In the rows, 128 means zero.
runs of hidden systems
path 1, A (11 x 18)
[[119 107 113  74 130 137 163 168 172 140  95  72 156 134 161  94 150 142]
 [125 137 140 120  94 128  89  51 102 145 138 139 108 117 162 145 147 177]
 [135 122 170 208 170 130 120 155 105 149 113 154 164 126 110 135 104 106]
 [147 134  78  84 105 137 176 171 188 145 141 129 133  90 123 127 101 127]
 [151 155 110 110 133 113 134  63 104  85 102 162  75 149 129 132 164 141]
 [142 101 183 140 166 125 111 191  84 117 121  96 171 144 148 128 157 132]
 [131 134 141  99  71 140 109 120 160 158 195 109 123  78 116 132 105 119]
 [118 164 134 161 144 131 128  73 148 116  74 153 101 155  67 132 123 103]
 [112 105 112  86 175 154 143 180 137 115  84 102 182 144 161 135 125 163]
 [154 125 109 112 112 133  96  78 113 139 204 145 107 118 170 140 119 159]
 [144 145 144 211 145 118 123 153 103 126 133 150 111 158  70 146 129 103]]
path 2, V (11 x 18)
[[ 96 146  87 146 152  89  87  86 121 112 114 122  80 169 116 135  82 108]
 [ 86  68 108 139 186 162 128 181 116 134 125 101 135 155 126 137 130 157]
 [ 76 132  82 144  63 138 157 122 132 115 195 148 140 140 159 124 128 149]
 [126 130 100 190 113  82 125 130  73 122  99 121 102 162 131 108 113  86]
 [104  51  98 113 132 152 171 164 124 141  97  93 119  99 144 118 154 114]
 [ 76 135 117 136  83  91 154  85 155 144 148 163 103 113 169 104 169 160]
 [135 125 162 186 130  94 117 144  78 172  77 137 145 129 140  84 121 136]
 [167  88 110 120  97 181 179 133 140 170 110 123 153  77 144 120 130 119]
 [160 170 114 135 114  78 147  84 152 139 109 176  93 105 154 159 161 136]
 [165 122 179 108 180 100 114 171  83 133  86 151 141  96 133 105 132 153]
 [180 127 158  87 100 178 152 113 156 140 179 134 149 103 125  91 149 132]]
path 3, E (11 x 18)
[[116 116 146 160 173 121 151 160 188 137 168 171 134  89 110 163 140 108]
 [143 184 104  73 109  98 147 173 143 112 107 148 121 133  97  81  93 152]
 [171 121 157 115 134 180 118  74  80  96  99 113 126 168 117 107 161 122]
 [122 116 169 131 129 130 101 130 164 130 172  84 156 115 164 187 165 114]
 [ 83 156 115 114 115  98  89 135 136 145 137 151  98  90  85 139  61 148]
 [133 117 107 142 185 175 154 112 140 122  87 142 137 171  95  85 103 115]
 [166 139  97 100 113 144 147 147 139 107 134  89 170 172 192 162 157 152]
 [120 132 128 140 111 103  76 106  61 105 167 149  95 102 136 178 111 130]
 [101  86 134 161 175 129 142 159 146 131 154 134 112 115  88  99 112  72]
 [107 147  84  81  80 130 170 160 166 121 109  92 128 162 126  88 138 154]
 [114 133 140 145 107 133  98  63  62 108  88 119 133 157 166 132 144 145]]
path 4, V (11 x 18)
[[130 147 112 192 113 103 131 114 111 115 141 140 114 168 155 192 179 139]
 [109  98 129 119 133  95 128 195  71 107 116 130 146  76 145 117  94  97]
 [135 105  99 105 108 143 170  98 162 143 158 130  79 128 113  54 146 114]
 [106 154 165 169 109 106 129 127 134 141  78 113 129 167 130 149 202 163]
 [104 102 153 111 110 141 110 126  90 139  97 123 184  63 168 121  83 122]
 [178 121  93 153 143 127 141  80 171 181 158 151  88 121 129 104 103 109]
 [150 155 132 145 147 114 148 184 126 134  82 155 123 136 103 183 169 182]
 [133 130 141  70 114 146 142 123  90  74 136 160 177  92 167 101 114 133]
 [196 135 140 137 129 102 111  97 147 146 170  93  91 160 137  92 143  86]
 [114 126 174 123 121 139 114 175 132 138  95 105 116  96  64 186 164 141]
 [ 81 149 141  91 132 150 137  80 156  90 123 172 169  96 130 107  87 119]]
path 5, A (11 x 18)
[[115 138 143 129 113 157 138 151 121 143 181 197 148  99 108 114 120 198]
 [193 180 105 152  97 136 155 116 121 108 130 150 150 161 121  99  91  87]
 [156 112  94 106 131 117 134 158 119 105  75  71 107 132 138 190 151  95]
 [ 82  95 169  88 156 110 102 114 123 100 165 142  98  80 138 143 171 138]
 [129 152 183 149 136 124 103 126 144 157 160 134 137 161  96  53 119 145]
 [136 148 103 130  69 193 142 128 140 151  87  90 161 149  99 141 101 140]
 [108 125  94 129 151 128 132  79 131  87 101 148 142 114 177 197 115 103]
 [141 105 119 134 213  73 103 169 122 144 154 147  94 129 145 125 118 147]
 [142 120 123 120  85 166 151 162 112 138 188 144  98 131  79  87 151 168]
 [122 178 140 147  59 133 152 104 119  75 117 120 163 164 131 120 144  86]
 [113 110 123 106 145  92  91 137 121 131  67  60 135 117 159 151  99  89]]
path 6, Q (11 x 18)
[[ 60 132 141 127 150 119 103 131 142  83 155 129 170 113 134 145  76  83]
 [126 108  66 113 158 124 102 121 134 156 116  90  81 162 114  94  69 127]
 [ 99 109  98 153 131 189 146 118 122 120 121 132 120 175 115 174 170 184]
 [ 82 133 109 170 116 101 137 156 108  99 169 152 179 135 188 142 105 121]
 [146  95  77 142 100  95 131 145  90 149 143  98  70 128 129  87 105  87]
 [ 90 102 129 133 108 154 175 128 137 111 108 119  91 140  99 130 215 133]
 [ 55 143 156 130 106  87 134 135 130 114 103 136 184 120 187  98 136 144]
 [151  97 125 155 103 117 110 106  97 201  96 101 116 103 147  79  92 113]
 [141 114 128 164 124 159 182 126 172 167  99 155 113 100  99 161 180 136]
 [120 170 127 113 132  77 161 157 136 106 105 198 162  93 161 124 123 156]
 [213 121 141 113 131 112 115 112  72 146 121 131 113 123 152  64 121 125]]
path 7, J (11 x 18)
[[147 114 113  36 146 155 113 119 101 116  90 124 126 100 131 109  96 166]
 [154 109 163 165 153 151 118  72 140 139 182 140 132 151 159 137 180 135]
 [126 182 151 151 125 110 103 196 141 131 119 116 153 150  79 164 104 141]
 [129 109  95  74 129 179 131 104 112  92 138 140 120  89 103 121  68  95]
 [145 123 114 144 175 113 148  95 170 108 140 116 120 183 180 137 183 110]
 [100 146 141 107 115 118  83 185  95 129 123  98 129 149 112 160 133 202]
 [ 98  93 134 149 115 171 115  92  96 116 182 145 138 101 116 101  78  86]
 [139 137  87 163 141 104 163 140 191 137 104  90 122 178 139 130 135  78]
 [ 96 128  87  74 102 135 124 143  96 114  88 121 102 116 131 167 138 196]
 [103  91 145 174 142 119 123  96  88 126 184 171 143 116 180  94 127 122]
 [156 143 121 167 104  97 137 189 153 174 127  85 119 159 104 105 127 108]]
path 8, G (11 x 18)
[[142 137 119 136 181 160 163 155 157  70 161 148 161 170 117 140 133 100]
 [142 163  95  77  96 102 102 152 114  92 159  83 106 179 142 137 130 153]
 [ 95  92 161 147 109 151  94  90  66  94 140 101  99 126 107 146 156  90]
 [ 67 107 137 147 137 127 136 151 189 133 152  86 158 135 130 112 118  81]
 [ 83 145  60 114 102 124 120 106 139 146 104 115  93 161 115 104  82 167]
 [114  85 106 187 141 170 152 103  80 121 101 142 144 162 156 135 151 136]
 [119 111  96 154 113  92 148 188 136 152 182 126 153 114 191 145 125 137]
 [122 132  93 137  90  88 140 135  89 131 143 172  57  91  95 101 112 124]
 [131 103 152 136 130 138 194 150 123 108  86 137 140 127 123  75 185  97]
 [122 142 138  83  80  92 132 135 155 161 114  97 152 112 189  95 151 168]
 [129 119 159 161 116 121  91  68  92 182  90 154 105  83 120 121 112 138]]
path 9, W (11 x 18)
[[ 84 144  76 155 111 115 139 112 130  99 164 172  72 126  95 172 119 120]
 [103  94 117 141 179 124 157 163  91  82 131 151 136 153 133  73 125 106]
 [119 104 100 101  70 124 136 164 118 143 159  62 127 147 171  90 148 142]
 [ 75 127 148 191  71 113 114  93 109 142 111 108 105 127 111 146 153 100]
 [ 88  98 134 148 162 122 159 141 154 150  76 143 168  84 145  98  98  91]
 [133 133  68  99 103 114 158 104 164 173 117 138 102 127 165  90 126 181]
 [150 145 134 198 117 115 142 114  84 141 102 169 121 156 139 147 174 163]
 [172 120 150 134 123 106 149 179 101 131 133 151 172  66 166 127 118  99]
 [174 147 127  86  95  91 131 107 148 144 137 122  63  95 111  94 141 106]
 [130 138 188 122 155 135 131 127 124 116  63 129 122 142  88 129 195 151]
 [133 142 177  80 123 147 101 126 130 132 121 120 205  98 170 130 113 165]]
path 10, G (11 x 18)
[[ 92  85 125 120  79 168 132 123 103 118 127  87  93 105  79 114 130  82]
 [ 59 124 115 144 117 126 169  97 192 117 106 113 147 150 155 109 153 102]
 [ 89 121  91 137 139  95 101 129 107 169  89 108 126 160 173 104  96 184]
 [131  74 109 179 122 180 144 122  84 167 154 159 127 108 133 125 125 155]
 [142 152  97 175  98  95 189 174 159 135 151 172 145 113 145 141 132 109]
 [144 135  95  86 117  73 150 159  87 107  89 147  88  99 136  97 123 128]
 [144  85 181 111 131 142 150 107 112 131 127 132 114 105 145  78 209 130]
 [118 162 192 137  91  99 112 141 169 181 119 113 161 105 135 115 146 151]
 [139 143 132 116 123 145 107  94 117 158  65 149 138  78 101 122  55 127]
 [187 116 112 130 192 168 160  97 170 138 104 155 144 131 143 151 138 128]
 [159 171 127 109 154  97 106 162 136 125 144 151 128 139 143 188 147 200]]
path 11, W (11 x 18)
[[104  98 177 110 184 154  95 152 154 135  99  98 145  94  98 180 132 123]
 [ 89 154 126  83 132 159 113  93 182 126 172 156 145 120 116 118  90 170]
 [154 165  95 165 158 149 112 112 120 118 122 131 133 215 107 133  92 147]
 [144  97  83 130 136 169 139 175  95  99 144 118 149 122 143 198 115 122]
 [ 96 118 107 120 118  98 122 113 127  84 211 142  85 113 139 134 131  88]
 [ 89 111 138 145 157 111 121 173 115 117 127 103 101 170  83  74 134 116]
 [ 78 102 123 106  66 185 150 144 121 130 111  81 169 130 134 102 139 145]
 [ 86 139 113 173  96 108 115  58 145 139 114 108 137 145 174 139 116  95]
 [109  92  92 177 180 102 137 156 136 179  87 148 114 104 133 141  92 129]
 [128 118  85 119  98 142 193 137 137 142 161 190 115 100 143  94 144 172]
 [160 172 126 166  94  79 149 127  90 104 123 146 123 174 158  95 165 121]]
path 12, E (11 x 18)
[[113 195 131 129  89  83 102 129 161 154 116 103 159 167 153 117 104 163]
 [153 106 125 152 135 176  98 100  71 156  75 129 133 109 105 154  80 129]
 [145 106  97 133 170 149 179 124 191 121 156 158 142 109 158 170 147 106]
 [142 179 100  96 130  59 120 179 112 102 140 155  98 144 130 129 119 169]
 [143  98 170 135 136 178 119 123  56  96 142 132 127 137  87  82 133 109]
 [119 128 142 128  89 137 145 119 192 124 168  69 144 139 146 137 171  81]
 [ 73 153 119 108 106  86  79 118 118 138  74 108  97 113 113 158 100 157]
 [108  79 133 148 193 175 129  97 121 151 108 151 153 122 134  92  97 138]
 [171 155  79 143 109 126 161 154 175 154 167 124 157 169 173 142 131 157]
 [145 155 112 143 101 110 117 142  50  93 106 161 105 115 108 177 114 132]
 [129  72 151 122 171 139 152 133 127  96 148 138 125  90 133  98 147  56]]
path 13, Q (11 x 18)
[[175  89 101 167 145 144 132  91 115 159 139 118 113 133 137  88  86  66]
 [133 137  96 127 125 124 163 166 182 141 119 119  93 142 109 186 187 158]
 [ 81 142 141 103 118 110 125 133  70  72 124 182 151  97 145 122 119 157]
 [172 101 142 155 142 121 119 105 115 154 152  95 130 159 154  49 119  81]
 [130 141 125 124  75 143 137 148 175 165 114  86 104 124  93 177 172 151]
 [ 69 139 148 120 136 125 130 108 107  77  94 187 156  75 124 151 106 118]
 [170 105 115 131 190 104 123 127 138 161 123 116 132 151 167  60  95 113]
 [159 139 112 123  83 163 134 134 137 168 137 119 100 140 103 166 171 200]
 [103 154 161 158 120 129 140 124 101  66 139 186 171 100 127 166 125  97]
 [169 116 110  98 159  85 123 155 140 137 135  88 119 131 152  73  88  76]
 [132 124 127  90 103 166 118  98 133 144 117 106  70 137  89 148 184 186]]
path 14, J (11 x 18)
[[163 152 141 109 157 146 135 183  93  64 151 157 166 149 123 149 133 148]
 [158 130 147  83 119 128  96 134 120  87 203  86 129 127 138 125 121  84]
 [ 96 124 155 124 149 127  93 102 147  96 126  79  87 158  86 149 155  87]
 [ 41 106 128 101 162 164 114 132 153 113 101 100 160 146 122 130 115 156]
 [111 123  83 146 126 156 105  84 136 157 152 110 151 175 171 119  79 157]
 [145 119  75 198 130 133 120 145  98 145 124 117 117 163 128 194 109 127]
 [ 99 108  68 128 119 113 162 190 114 101 164 157 114  93 136 162 113 122]
 [114 123  90 120 108  77 154 129 109  97 171 138  81 148 156  65 146 111]
 [108 100 153 139  88 119 135 147  83 131  94  74 115 153 135  91 191 123]
 [ 62 107 161 137  64 131 125 114 133 160 106 104 158  76 146 121 132 121]
 [117 138 112 166 130  94 127  82 158 188  77 149 115 105 136 101  85 116]]

runs to name
path 15 (2 x 18)
[[115 137 150 149 161 147 132 105 125 102 102 170 140 129 132 206 181 172]
 [139 144 139 107 144  92 114 165 115 110 165 142 184 105 179 103  72 119]]
	V
path 16 (2 x 18)
[[196 135 114  89 129 119 122 159 108 139 108  97  94 155 138 144 175 184]
 [110 124 193 124 101 162 113 106  94  92 181 155 151  93 127 150 168 135]]
	Q
path 17 (2 x 18)
[[ 95 135 143 157 111 179 107  90  98 100 163 164 105 126  58 153 119 130]
 [109 145 107 152 164 122 151 155 165  90 107 115 180 174 139 134  96  77]]
	V
path 18 (2 x 18)
[[127 140 127 111 143 120  96  62 192 148 147  93  98 160 145 144 150 139]
 [ 92 136 140 157 169 153  92 140  98 124  93 142 136 162  84 166 115 184]]
	J
path 19 (2 x 18)
[[133  93 138 136 125 130  88 134  53 114 116  94 132  99 158 193 132 111]
 [106  95 156 129 147 119 119 116 171 146 194 136 105  76 116 118 128  86]]
	W
path 20 (2 x 18)
[[148 109 126  56 109 170 140 118 137 121 116  87 158 100 145  81 100  98]
 [135 142 127 145 124 116 115  51 176 159 109 116  90 149 144 159 170 137]]
	G
path 21 (2 x 18)
[[174 115 102 104 178 171 127 144 165 122 156 130 123 112 102 195 112 121]
 [136 169 121  99 159 126 123 132 146  68 177 167  97 160  91 162 147 154]]
	A
path 22 (2 x 18)
[[144 112 172 156 132 106 145 156 139 157 137 107 147 148 174 109 210 147]
 [122 153 157 129  45 117 116 139 107 165 132 145 132  67 113 130 125 157]]
	E
path 23 (2 x 18)
[[147 157 168  78 142 113  95 105 119  83  90 114 149 107 125 120  93  79]
 [157  91 149 101 188 162  95 111 166 161 116  72 108 136 113 145 146 128]]
	A
path 24 (2 x 18)
[[166 157 118 147 125 174 127  86 178 140 180 149 157 142 123 151  93 121]
 [147 170  79 139 160 120 127 156 135 102  95 140 112 164  91 199 102 134]]
	A
path 25 (2 x 18)
[[ 85  87 103 136 133 114 132  83 123 143  91 102 110 144 195 132 171 151]
 [ 97 103 128 179 130  96 117 151 104 179 149 154 149 111 181 125 125 181]]
	E
path 26 (2 x 18)
[[103 104 120  81 166 154 142 194 154 101 131 119 125 111  94 173 148 149]
 [ 75 148 137  94 103 142 103  87 112  81 183 144 133 151 133  97 119 156]]
	W
path 27 (2 x 18)
[[131 158 130 112 137  93 134 166 160  78 187 125  97 148 110 156 170 110]
 [ 82 128 149  75 130 134 100 135  92  66 126 103 116 151  97  87 128 127]]
	J
path 28 (2 x 18)
[[159  83 110 157 113 162 172  72 134 164 112 130 117 111 146  88 140  87]
 [134 140 118 141 124  80 153 156 162 151 102 128 113 127 165 178 197 163]]
	E
path 29 (2 x 18)
[[ 62  72 144 152 186 140 139 126 156 133  95 118 114 121 114 141 166 114]
 [ 62 148 113 124  96 111 135 140 164 160 141 142 168 123 164  98 102 188]]
	V
path 30 (2 x 18)
[[115 131 158 113 159 113 134 201 118 115 159 185 139  81  94 116 114 153]
 [169 163 135 106  93 148 154 111 141 112 149 133 125 156  91  47 120 102]]
	E
path 31 (2 x 18)
[[ 89 169  90 125 114  90 125 135 155 141 132 147 133 142 124  69  55 140]
 [169  98  86 147 123 175 150 104  79 141  79 118 107 164 125 107 135 138]]
	G
path 32 (2 x 18)
[[155 108 106 151  76 108 152  81 122 163 114 126  94  84 169 139 159  97]
 [123 130 161 160 160  65 151 142 148 148  94 174 107  92 131 120 171 125]]
	W
path 33 (2 x 18)
[[142 126 150 141 175  93 139 169 175 149 118 113 102 147 120 145 198 139]
 [ 88 156 151  80  84 161 116 138 109 111 136 152 141 110  84 108 114 191]]
	J
path 34 (2 x 18)
[[ 76  99 139 153 132 120 165 155 153 166 148 182 144  72 136  89 127 149]
 [151 174  97 138  75 107 168 119 137 150 118 151 127 160 138  52 114 144]]
	W
path 35 (2 x 18)
[[ 94  97 169 207 126 146 128 132 134 180 131 136 129 106  89 122 142 116]
 [112 159 101 116  98 127 189 147 183 132 101 158 174 104 135  92  91 120]]
	W
path 36 (2 x 18)
[[ 94 122  93 114 148 163 131 146 102  90 104 145  88 147  68 171 136 169]
 [109 128 139 136 129 148 148 127 112  67 181 141 183 168 176 105 148 119]]
	G
path 37 (2 x 18)
[[ 94 112 129 154 121 183 156  74 149 126 140 170 134  99  90 102 101  87]
 [139 166  85 144 163  82 150 151 179 137  76 121 135 180 149 134 119 133]]
	Q
